In the rows, 128 means zero.
Where one turn sends some rows of the set: a few examples, then the rows asked:
Z: [110 120 139 147 130 157 126 119 158 114 183 151]
V: [114 130 144 126 151 132 125 138 161 151 178 123]
N: [ 96 117 166 129 140 162  80 128 150 124 141 132]
A: [ 99 142 151 130 117 122 128  98 164 110 133 172]
W: [100 141 148 120 130  94  99 155 134  93 157 135]
F: [ 94 131 139 117 103 127 121  78 134 124 139 133]
U: [ 86 152 132 119 122 106 141 131 135 104 120 121]
B: [126 115 153 149 101 139 123 110 165 137 138 135]
R: [ 81 109 115 132 143 132  87 144 157 123 163 123]
K: [ 96 115 121 116 137  87 110 134 123 128 141 144]
S: [103 119 128 118 117 132 104 105 162  85 124 151]
P: [123 115 127 144 127 154  89 126 119 124 146 132]
J: [112 129 150 123 128 154 161 132 145 126 157 135]
C: [112 134 143 132 135 128  73 126 153 123 111 129]
H: [ 87 123 143 125  94 101  85 142 145 109 135 146]
Q: [ 73 153 134 120 125 129 140 142 141 136 174 133]
D: [ 94 145 177 126 107 111 142 124 136 129 159 127]
E: [ 84 138 142 123 176 127 121 145 140 131 147 131]

H -> S
W -> A
Now these:
F -> P
D -> Z
J -> V
R -> U

